Named moves (each a turn or a mirror), then the moves between two rows, first move first; the first pair answered:
zek:
 12  24   3 -20   4   3   2   6  -9   1 -28 -11 -11   5   5  11   0 ->   1  16  12 -17   3   7   1   6  -9  -7 -29  -7 -20   3   3  10 -14
-20   3  29 -30   7  24  -1  44  27 -18 -34   2 -50 -30  -6   3 -26 ->  22  41 -21 -45  14   1  -8  41  30  13 -31 -21 -11 -27  -1   4  32
 -7   9  16  -7 -12   4  13  12  25 -17  -7  17 -22  16  -7  21   9 ->   7  22   1 -11 -10  -3  11  10  26 -10  -5  11 -11  19  -4  21  29
Zike:
 -2   3   8   6  -9   3 -30  40  25  -5  21  -1  20 -37  -9 -11  -2 ->  -4 -42  13   3  12   9   9   1   2 -16 -34  10 -13  12 -32  -7 -24
-11  -1  10   4 -15  10  21 -38 -27 -18  -2   8  -2   5  11  -3  -9 ->   8  32   1 -12 -25   1  19 -14  -4 -15   8   9   4   0  17  10  22
 14  16 -27   7 -17  -4   2  16  15   5 -31  -5   6  -9  -1   9  19 -> -12  -9 -17  31 -13   5 -11   3  -6   5 -20 -12  12 -25   0 -10 -17
-16  21   9 -27  -6   4  12  -1   5 -40 -25   5 -49   9  26  12   4 -> -32  30  11  -8 -13   8 -21  11   5 -33  13  -3 -27 -30  39  -2  -8
zif:
 36  24 -12  -3 -16   0  24  -2  27   9   0  20   7  17 -38   0  52 ->  37  21 -15  -7 -13   8   9  16  37  17  -3  13  10  -9 -49  -8  38
  1 -17  -1  18   5  16 -10   8  17  -2  15   1   0 -25  -1 -20 -18 ->  -8 -20  10  26  -1  11   7  -7   8 -13  26  14  -4   0   8 -10 -13
  5 -17   6 -27   7  -9  -7   2  21   1 -26  30 -10   7 -20  25  27 ->   5 -18   6 -27   7  -6 -13   8  26   3 -26  28  -8  -3 -24  24  20
Now pairs of rows:
Each pair is two moves apart.
 13 -10  15 -12  -1  17   2  21  28  -4 -28  14 -25   0 -18   8  -9 ->  -1   5  24   4 -15  15 -20  31  31  -5  14  12  -7 -22  -1   5  -8 : zif then Zike
  2  14   4 -14  13 -28 -31 -23   1 -14  -2  -7 -14  17   6  -7  -6 ->   1  17   5 -14  12 -27 -40 -14   5 -11   2  -9  -8   4   5 -11  -9 : Zike then zif
-17  -6  20  31 -23  12 -32   3  -9 -16  22  15   3   2  10  -5 -19 ->  -3  18  12  16 -30   7 -32  19   9 -13  26  15   8   0  15   4   4 : Zike then Zike
 -4  -5   0   1   1 -12  28 -36 -16  -2  -8   3 -12  34  10   8  15 -> -19 -17   7  19   2  -8  14 -38 -28   0   6  -2  -5  18  13  -5  -7 : Zike then Zike
-11 -10 -12  -1   9   8   0 -21 -20  -1 -19 -14  -5  -8   2  -9 -10 ->   1  -2 -23  -5   9   6  -6 -15 -16   9 -16 -20   7 -13   2 -11   2 : zif then zek
  1  -8   8  24  -2 -20  20  -1  20 -11  17   2  -7  31  -4   5   4 ->   8   8  -7  20  -1 -28  13  -3  15  -5  22  -7   4  26   5   3  21 : Zike then zif
  6  -6 -13   4   9  -1  -6  -6 -13  14   3  -8  19  -1  -7  -9   1 ->  -7 -19   4  10   5   3   2 -13 -18   1   3   1   6   8  -6  -6 -13 : zek then zif
 19 -27  11   3   4  21 -25  30  16  26   4   0  26 -37 -39  -7 -36 ->  32  -8   4 -10  -2  15 -22  43  31  28   3   2  26 -35 -38   2 -15 : Zike then Zike
 -8 -11  -6 -10   3   1  27 -17  -5 -14 -29   4 -20  30   6  23  12 ->  -1 -12 -15 -22   9  14  -8  17  14   3 -42 -10 -11 -22 -15   3 -11 : zif then zif
-21   2  16   6  -3   3  -4   2 -17 -23  32  10 -24  14  20  15 -28 -> -18  16  12   2  -8   0 -10  10  -7 -22  40  10 -18   6  24  18 -17 : Zike then Zike
-25 -22   5  10  -2   6 -20 -19 -27  -4   7  -5  10 -10  10 -13  13 ->  -3  -4  -8 -14  -1  -5   0 -15 -14  -5 -16   1  -1  15   9   7  46 : zif then Zike
 -6   6   5  21 -14 -12   7   9   3  -9  32  23   3  12  16  12   8 -> -15  -5  12  17  -9  -9  15   0  -5 -20  14  23 -17  21  15  11  -4 : zif then zek
  6 -37   4   1  -9   8   0   3   9  -2 -28   9  -4  10 -47  -4 -27 ->  20 -24  -7   1 -13   4 -14  18  20  12 -12   4  18  -6 -50  -5 -13 : zek then zif
 -8 -22  -4   7  15  10  -3 -25 -32   4 -23 -11  -6   1  -1 -14 -22 ->   1 -13 -14   4  17  11 -20  -7 -20  18 -17 -19  11 -23  -9 -19 -22 : zek then zif
 -9 -19  17  -5  -3  12  12   6  12 -21 -34  25 -41  -1  -5   7 -22 ->  -5  29   5  -5 -20   1 -18  30  25 -12  17  12  -7 -34  24   5   8 : zif then Zike
  2   4 -19 -23   3  10   5   1   3  -1 -38 -12  -5 -17 -13 -28  27 ->  -4  -8 -16 -17   6  14   6  -7  -4  -2 -41 -11  -8 -17 -15 -33  14 : Zike then Zike
 -6  -5 -12   5  15   0 -26  -8 -34   0 -18  13  -4   5  31  17  16 -> -11 -11  -9   4  18   8 -35   2 -28   1 -25  12  -7 -10  23  11  -2 : zif then zek
 18  -1  -8  -6   0   5 -10  29  19  19   2 -10  24 -24 -21  16  -5 ->  -3 -38  14  14   4  11  10  -2  -5   4  -4   2   8   2 -26  15 -33 : Zike then zif
  3  13  13 -14 -15   9 -36  46  49   9   7   1  -2 -59 -21 -16 -14 ->  -9 -47  20  -4  10  18  -4  -4  12   0 -43   3 -31 -16 -45 -26 -50 : zek then Zike
 -9  35 -47 -34  24  -3  -4 -37 -16   2 -25 -14 -40 -36  31 -36  20 -> -13  45 -28 -46  10   1   1 -12   8 -13 -25   3 -60 -37  34 -21  23 : zek then Zike
  6  18   3 -23   0  -1 -23  24  29 -34 -13 -11  -3  -5  17  14  18 -> -20 -14  20  -4   4  11 -28  12  12 -43 -10  -8 -13 -12  13   2 -22 : zek then Zike
-15   1 -11  -9   2   6 -12  -3 -11   0  -3 -10  -8 -10   9 -10  -9 ->  -7   3 -10 -18   1   6 -10   8   2  -1 -14  -5 -14  -7   1  -4  -7 : Zike then zif
  0 -30   9   8  -5  12  23  11  12  -5   0  29 -10   2 -29   1 -25 ->  25  -5 -21  -2   1  -7  36  -9   1   6  -3  18   7  27 -18  10  21 : zif then zek
 -1 -26  20  12   7   1  -7   8 -14  21   9   6  -1  -2 -28  -6 -13 ->  17   5  12  -2  -5 -11   7  16   1  20  18  12   0  15 -14  14  28 : zif then Zike
-10 -13  16   2   6  10 -16  -1 -14  -4 -19   5 -10 -37 -12  -8  -9 ->   6  12  18 -14  -8  -3   5   5   2 -12 -14  20 -17  -9  -3  17  30 : zif then Zike
 14 -16 -27  18  22  -5 -21 -21 -12  41   2 -21  48 -28  -6 -25  -9 ->  28 -29 -18  -1  24   5 -12   2  14  40 -33  -9  28 -28 -36 -17 -20 : Zike then zif
 32  12   3 -23  -7 -18  11   0  11   8 -15 -21   8  11   2   1   9 ->   8  -7  27 -16  -8 -10  20  -8   4 -12 -21  -8 -18  19   3   3 -16 : zek then zif
-16  19  -1 -24   1   8 -24  12  -1 -16  -7 -16   0 -22  25 -11  -5 ->  -6  26  -5 -33   2   5 -15  13   6 -17 -16 -13  -6 -10  22  -3   8 : Zike then Zike
-18  -5   4  13   9   2   6 -12 -18 -13   7  -7  -9   1  19   1 -17 ->   5  11 -20   2  14  -2 -10  -3 -10   8   4 -22  11 -16  13  -5   1 : zek then zif
-14  17  12  -7 -22  -2  10  13  31 -12  13  19 -13   3   3  16  -2 ->   2  30  -7 -17 -18  -8   8  12  32   0  11  10  -1   0   3  16  18 : zek then zif
-23 -14  -5  16  20 -13  15  -8 -22 -21  55  28 -14 -11   2  -1 -23 ->  22  15 -40 -31  32 -22  29   2   1  -8   6  20 -24   5 -11  13  19 : Zike then zif
 11 -17 -23  -7  22  -3  -7  -8  -9  21 -28  -6  12  -2 -17 -11  -3 ->   6 -15 -21  -1  21  -1 -15  -7 -10  22 -20  -9  17 -11 -14 -16  -9 : Zike then Zike
  8   9   4 -23   0   2  25  22  36  -5 -16  21 -18  -1 -14  23  10 ->   3  20 -16   1   2  -2 -12  19  19  17  26  -6  30 -40   0  -3   8 : Zike then zek
  9  12 -12 -19  13  -9  32 -31 -27  -3 -14  -9 -19  47  24  14  28 ->   2  12 -30 -12  25   7 -29  -1 -22  25  -6 -44  12 -35  10 -26 -10 : zif then Zike
 26  -4  14   6   2  14  -6  32  34  20   6  12  18 -19 -29   7 -14 ->  39  -8  -6   2  12   7   1  13  20  31  -8   2  28  -4 -36   3  -3 : Zike then zek
 -3  -6   3 -21  18  -2  -4  -4 -11   0 -16  12 -25   9   5   5  -3 ->  -9   8   8 -17   8  -2 -23  15  -2   0   8  11 -17 -16  16   4  -3 : Zike then zek
-21 -30  20  24   1  11   4 -20 -16  -9   2  11 -13   8  -5  -5 -33 -> -23  -8  18  28 -11   9 -19   0  -5  -4  32   5   7 -22   8 -10 -25 : Zike then Zike
-14  -3  -8  14  -4  15 -35  -9   0   5   0  -1  19 -30  15   3 -22 ->   5   1  -3  -2  -8   6   9 -22   7 -10 -25  21  -6  27  12  31   9 : zif then Zike
 -2  21  -3 -10 -23   2 -10   9 -25   3  28 -12 -11 -19  18  -7  20 ->  -7  -6  11 -15 -18   8  17  -6 -30 -11  -5   2 -41  11   5   0   4 : zek then Zike
 -6  -8   2  -9  -4  15   5   3   8  -8 -11  12 -11   7  -2   2 -16 ->   8   7 -17 -16  -3   4   8  -2   6   1 -10   5   1  16   2   5   8 : zif then zek
 -3   2  23   1 -10   0  -1  23  12 -15  10  16 -12  -5   6  11  -6 ->  -1  -3  14  -1  -1  -4  16  -4  -3 -17  -3  14 -19  23  11  14   6 : Zike then zif
 -9  -4  -9  35   7  -7 -23 -13 -27  19  31 -17  30  -3   9 -23  -1 ->   8  25 -17  16  -1 -15 -22   8  -8  22  35 -15  32  -4  12 -10  31 : Zike then Zike
 39 -13  -6  -5  -2   0  -5  13  28  15 -12  12  15  -6 -30  11  -2 ->  26 -21  19  12 -13  -1  12   4  23  -3   8  28   9  15 -21  21  -5 : zif then zif
 41  -1  -3  17 -13   4  14  16  33  16  -5  15  32 -16 -42  22  23 ->  12 -33  19  44 -11  14  10   2  13   9   5  20  30 -21 -45  11 -16 : zif then Zike
 10 -17  -4 -10   3  -5  -6  20  -3   7   1  25 -12  15   4  13   7 ->   2 -26  -1  -3   6  -2  -6  14 -11   6  -2  25 -13  16   0   8  -4 : Zike then Zike
 19  -9 -31   0  18 -12   5 -44 -45   7  -6 -27  11  24  13   0  17 ->  30  38 -17 -27  -9 -17   4   7   5  -6   9  -6  -2  13  26  29  50 : zek then Zike
-15  13   8  10  -5  -6 -11  10  23   5  14  12   4  -2   7   2 -18 ->  -4  22  -8   2  -1 -16   3 -10  12   5   5   8   1  21  17   5   8 : zif then zif
 12  -2 -34   2  31 -10 -18 -35 -42  22  -3 -38  22  -8  31 -41 -15 ->  31   1 -33 -24  28   2 -32  14   1  29 -28 -32  14 -41   4 -36 -23 : Zike then zif
-31   2  12  27  -9  13   3 -17   7   0  27 -22  36 -16   4   6  36 -> -23 -13  19  13  -2  17  37 -27   9 -12 -15  -6   5  23 -10  22  37 : zek then Zike
 -5 -52  18  17  -3  22   2 -12  -9 -14 -23  15 -17  17 -18   2 -44 -> -17 -36  18  32 -12  24 -30   6  -5  -8  18   6   8 -23  -3  -9 -48 : Zike then Zike
 21 -20 -23  -3  18  -8  11  -3 -10   1   2   3  12   5   3 -13 -18 ->  25  -8 -18  -6  11  -7   0  21   8   4  13   7  17 -13   2  -9 -16 : Zike then zif
 13 -31 -12  14  10  18   7   6  13  -6   8   3  -4  15 -12 -13 -15 ->  24 -15 -26  14   9  12  -2  11  16   4  18  -6  11   7  -8 -15  -1 : zek then Zike
 -7  26 -12  -4   6 -14  -7 -13 -16  -8   6  -8  -5   8  29  -9   1 -> -19  14   0  -2   8  -4 -18  -1 -11 -11  -2  -5 -14  -8  22 -15 -24 : zif then zek
 -2   0  -9   4 -12  -6  15 -30 -22   0  12   3  12  25   7  13   5 ->   2  18  -5  -3 -22  -8  10 -10  -6  -2  25   5  11  17  14  20  16 : zek then Zike
  9  21 -13   9 -19  -6   7   5  29 -14  40  13  15  -3   6  15  17 ->  16  12 -15  -2 -14  -6  29  -5  29 -17  14  19   0  23  -3  23  22 : Zike then Zike
 -9 -16  17   8  -3   6  -1  15  11 -11  -7  10  -5  -5 -20  -9 -24 ->  13  10   4 -11  -6  -4   4  26  26  -4 -10   9  -1   2 -18   4   9 : Zike then zek
-22  20  -4 -12   5   2 -28   3 -14  -1  -2 -18  -4 -37  32 -17 -10 -> -14   2  10 -23   5   0  16 -11 -11 -18 -37   6 -37  17  19   6  -1 : zif then Zike
-23  27  23 -15 -19  12 -19  32  15 -13   0   9 -31 -34  28   4 -13 -> -12  40  13 -12 -22   3 -23  35  19  -4  17   7 -12 -33  30   7   8 : zek then zif
-27  10  18 -19   4   9   4   2   3 -11 -20   8 -41   3   7   4 -19 -> -10  43  -2 -25  -3  -1 -12  19  18   3  -1   0 -18 -14  17   5  13 : Zike then zek
 -5  23  -4  -6 -11 -22  -8   3  -4   0  57  -3  -4 -12 -16  32  -9 -> -11  -8   6  -5   0 -15  16 -17 -17  -9  25   4 -29  16 -31  35 -30 : zek then Zike
 -4  -3   5 -18 -21  -9   7  -5   6  -2  13 -15 -21 -18   7  -7 -23 ->  12   8  -7 -29 -18 -15  16  -9   9   3   2 -18 -18  -6   5  -2  -2 : Zike then zek
-11 -50   4  28   3  10  10 -43 -22  10  13  21   1  10 -13 -21 -25 ->  30  -6 -38   5   3 -10   7 -36  -8  34  17   5  33  15  -7 -12  36 : zek then Zike
  5  18  -1 -10  24   4   5  13   9  15 -12  -6   7 -24   3 -35  -1 ->   7  24   4  -2  18   1   5  18  13  17   6   1  19 -25   4 -31   4 : zif then zek
-11   9  16 -15  -1  12   1  -9  -2  -8   0   1  -8   9  18  10   0 -> -15   7  10  -5   1  12 -10 -14 -12  -2  11  -8   6   1  20   1  -5 : zek then Zike
  0  18   6   6  -8 -12   3  13  13  -1  12  14   4   3   4   6   9 -> -14  -3  17  15  -4  -6   6   1   1  -6   5  17  -6   5   0   0 -14 : zek then Zike
 -2 -19   7  18   5 -23  15 -46 -18  -4   4   2  23  39  -2  11  17 -> -29 -18  43  26 -14 -10   4 -19   2 -23  27  19   6  14   6  15  -9 : Zike then zek
  7 -27  14  -6  -9  -7  -1 -40 -12  10 -23 -11  -4  17  -1   4 -20 ->  -6  -9  41 -11 -30   0 -10  -6  16  -5  -2   6 -16  -6   9  15 -24 : Zike then zek
-20   4  10  -6  15  -1   4  -9  -8  -9  -7  -6 -25  -2   8  -2   5 -> -17  12  -2  -1  17  -5  -7 -10 -13  -1   5 -16  -7 -13  12  -8  11 : zek then Zike
  8   6  -7 -11  -4  -5 -12  10   9   0  -9  10  -9  -7  -6   6   5 -> -11 -11   8   8  -4  -2  -9  -5  -6  -7   5  15  -8  -1  -3   0 -13 : Zike then zif
 24  31  22 -10   2 -28   7  41  22  10  34  -2  16 -14  -4  19  25 ->  27   1  -8  10  27 -33   7  -7 -21  31  21 -28  42  -2 -14  -6  15 : Zike then zek
  8   6 -16   1 -16 -11  10 -27  -9   6 -18  -2  16  12  13  -9   2 ->  -8 -10   0   2 -16   5  -3 -14  -1   0 -25   2   5 -11   3 -16 -31 : zif then zek
 19  19 -19  -5  -2  -5   1 -10   6   7  10  10  14  35   4  22  41 -> -21 -23  24   3  -3  27 -16  12  16 -12  -5  22 -23  -1 -14   9 -33 : zif then zek
  3 -32  13   4  -1  19   4 -25  28  -7  -4  23 -20  11 -23  21 -13 ->  -7 -34  18  18  -3  24 -11 -24  21  -4  14  18  -8  -8 -19   8 -27 : Zike then Zike
-10   5   8 -19 -10   3  21   3  12 -32  -2  20 -41   4   8   2   2 ->   2  30 -15 -15 -14  -8  -4  11  14 -12  28   0  -4 -20  20  -7  25 : Zike then zek
-20 -16  12  27  -8   5  -5  -9 -12  -6  13  -5   1 -11   6 -25 -40 ->  24  15 -14 -24  -3  -2  14  18  23   2 -34   0 -15   8 -11   2   6 : Zike then zif
 -2 -18  -8  -3   3   8  26   4 -12  -5 -29  11  -7  12 -13   0  -4 -> -15   1   8   3 -15  11   2  33   3 -10   6  15  -1 -21   1  -1  -9 : Zike then zek
 18  33 -18 -37 -32 -16  26   0  10   9  33  -4 -23  15  13  17   8 -> -11   1 -14  -2 -21 -11  17 -36 -32   8  45 -18 -15  13  21  -9 -26 : Zike then zif
  6  30  -4  -9 -10 -17  -7 -22   9  22  13  17   1   2   5  28  42 ->   1  22   3  -8 -11  -4 -30   5  24  29  14  14   5 -36 -10  17  16 : zif then zif
  0 -10 -26  21  27   8   2  13   6   5 -22 -14  17 -26 -23  -5   9 -> -10 -23  -9  23  26  14   9  13   7  -5 -29  -6   0 -21 -25  -2  -6 : Zike then zek
-17  -3  29  23 -19  -5  27 -19 -19 -18  36  39   0  34  12  19   0 -> -11   3   7  34 -13 -12  11 -30 -34   1  49  21  29  23  14   5   6 : zek then Zike
-14 -17  17  36 -11   0 -40  31  13  33  32 -15  32 -52  26 -21 -38 ->  27 -47   1 -16  19   0  27   5  16  26 -79   0 -25  29 -17   5 -21 : Zike then zif
 21 -18   1   8   7   9  -7  18  19  29  -8   1  27 -15 -46  -9 -26 ->  22 -22   3   1   7  10   2  19  23  24 -20   9  14  -4 -49  -2 -25 : Zike then zek
 -6  47 -12 -19 -17 -11 -17   9   0  -5  15 -20  -7 -16  38   0  31 -> -32  24  16 -12 -20  -2   1  -7 -12 -31   8  -3 -36   5  43   5   8 : zek then zif
-21 -31  36   5  -3  22   5  24  18 -10 -20  23 -38 -12 -18  -6 -48 ->   1 -11   0 -12   8  -4  42 -26 -12 -10 -41  13 -42  49   6   9  12 : zif then zif
  2  -4   9   3   1 -12  -7  19 -19  -4  25   3  30  31   4  22 -16 ->  16  -1  -8 -12  11 -15  -1  10 -20   1  -1  -5  27  40  -1  22  -4 : Zike then zif
-13  -6  35   8 -21   2   2  13  16 -16  16  17 -11  -2  -4   9  -9 ->  15  17  -9 -18  -4 -15  15 -11  -1  -3 -14  -4  -8  22   5  11  33 : zif then zif
  8  26 -21 -28  -9  19  -9 -10 -30  -7  -7 -35 -11 -28  21 -11   7 -> -16   5   8 -15 -16  27  -1 -14 -33 -26  -2 -19 -29 -24  21 -10 -21 : zek then zif
  2 -17 -16  13  -3 -16   9   3 -34  -2  36  16  47  21  -6   6  21 ->  13 -13 -34  -1   7 -10 -12  19 -24  15  20   1  54  -7 -19  -7  15 : zif then zif
-11  27 -13  23   5 -17   6 -11 -22 -13   8 -19  16 -11  11  -3 -13 -> -14  23 -12  22   6 -16   9 -15 -26 -17   3 -19  10  -6  11  -3 -15 : zek then zif
 -8   1 -29   4  -6 -11 -21  -9  -8  13   7 -17 -10  -5  18 -31   1 ->   2 -11 -23  -9  -3 -10   4 -13  -1   5 -24  -4 -34  25   3 -16   3 : zif then Zike
 -9  -4   7   4 -24 -16  12  26  13   0  14   5  18 -12  20   2  17 -> -19 -12  17   8 -25 -12  19  20   9  -8  10  10   7  -4  22   5   9 : zif then zek
-36  -8   4  21  -4   1 -10 -23  -4  17  45  -1  26  12   3   1  28 ->  -6  -8 -28 -14  18  -1   2 -26   2  31 -14 -13  15  27 -18   2  44 : Zike then zif
-25 -13  -1  -2 -19   5  -7  11 -19 -19   0 -12  -5  -2  34 -10  -2 ->  -6  -5 -17 -24 -13   3   0  17  -8 -14 -28 -14 -12   5  25  -4  13 : Zike then zif
 37  16 -29 -29   2  15  -6   3   8   8 -49  -4   7  -9 -20   6  29 ->  -4  -9  -8  11   2  29 -39  -1 -14   7 -10 -15  23 -51 -10 -23 -24 : Zike then zek
-21  22   1  10  21  -2 -13 -36 -27  -3  19 -22  18  -2   2   5  11 -> -33   8  15   9  21   9 -17 -29 -26 -11  10 -17   5 -14  -5  -1 -15 : zif then zek
-27  -4  -2  12 -17 -13   2 -21  -2 -13  14  -6 -18 -16  26 -15 -27 -> -10   8 -27  -3  -7 -22   6 -32 -10  -5  -5 -20 -16  -7  30 -16  -3 : zif then zif
 10 -14  16  29  -8  -5   7  -9   2  11  21  14  11   9   0   2 -21 ->  29   1  -7  20  -2 -12   5  -8   4  23  18   4  24   9  -1   1   1 : zek then zif
 10  -1  19 -15  -9  12  21   9  36   3   6  -5 -22  12 -14  18   0 ->  -6 -11  18  13  -7  16  -5   0  19  11  34 -19   3 -18  -7  -3 -24 : zek then Zike
 18   1 -16  -2   4   2   3 -14   0  15  -6 -16  18  18   6   0  32 ->  -9 -27  16   6   3  24 -15   8  11   3  -9  -6  -3 -14  -7 -11 -21 : zif then zek
-28 -43  -1  21  10  19  10 -40 -21  19 -24 -13   0  -3  -8 -27 -40 -> -24 -12  33 -13 -17  22  30   9  32 -11 -30  25 -46   4  -4  12 -21 : Zike then zek
 14  39 -27 -28   8 -12  -1   5 -12  14  -9 -13  18   0  14   7  33 -> -31   2  19 -13   5   5  21 -14 -25 -23 -19  10 -32  21  18  12 -12 : zek then zif
 18   1 -13 -22   8  11 -30  34  33  16 -20 -15   5 -43 -29 -12 -23 -> -12 -41  29   7   3  19  -4  10  17 -11 -13  14 -16 -11 -31  -5 -57 : Zike then zif
-12 -11  -5  -3   2   7 -12 -36  -2   7 -23 -31 -47  10  -3 -24   7 -> -25   2  18  -4 -16  12 -23  -8  18  -8  -4 -20 -57 -10   6 -16   1 : Zike then zek
-37  -8  38  11 -10  18 -14  20  10 -25  -5  14 -32 -33   9  -4 -45 ->  14  44 -23  -6  -5 -24  14 -17  -7  -2   3  -4   7  24  35  16  57 : zif then zek
 -3 -21 -10  24   7  -6  -6 -26  -2  19  19 -11  38  -8 -16 -16 -14 ->   8   2 -17  15  -1 -11 -11  -9  11  22  29 -11  46 -15  -9 -11   6 : Zike then Zike
 9 34 -1 -6 -6 -8  7 11 -3  4  8 -7  3  8 22  5 29 -> -16  14  28   0 -12   4  13  13   0 -16   3   9 -23   7  20   6  -1 : zek then Zike
-11   7  13  -7   7   7 -38  47  27  -7   3   1   3 -32   2  -6 -26 ->   6  19   6 -25   5   2 -24  53  40  -8 -11   7  -5 -17  -1   7  -4 : Zike then Zike
  1 -24  18  20  -4  11  15  -7 -13 -10 -26  17 -11   6 -24  -2 -38 ->  25  28  11  -1 -25  -1   6  34  24  -4  -1  25   2  -5 -10  19   9 : Zike then zif
 -9  15  23  -6  -7  -2  10 -17   6 -27 -18  -9 -31  -1  15  33  32 -> -12   8  21 -13   0   5   3 -11  11 -25 -34 -15 -39 -13   8  26  18 : zif then zek
 -5   0 -11   1 -25  16  35 -20 -11 -33 -12   1 -40  21 -33  -4  10 ->   4   4 -25 -10 -17  19  27 -15  -5 -25 -27  -9 -40  11 -40  -9  10 : zif then zek
  8  20  -4   9   7 -10   8 -10   3  -6   6   5  31  33  -8   6  19 ->  -5   0  -7  19  19   1 -13 -12 -10   2   1 -11  37   7 -18 -17 -11 : zif then Zike
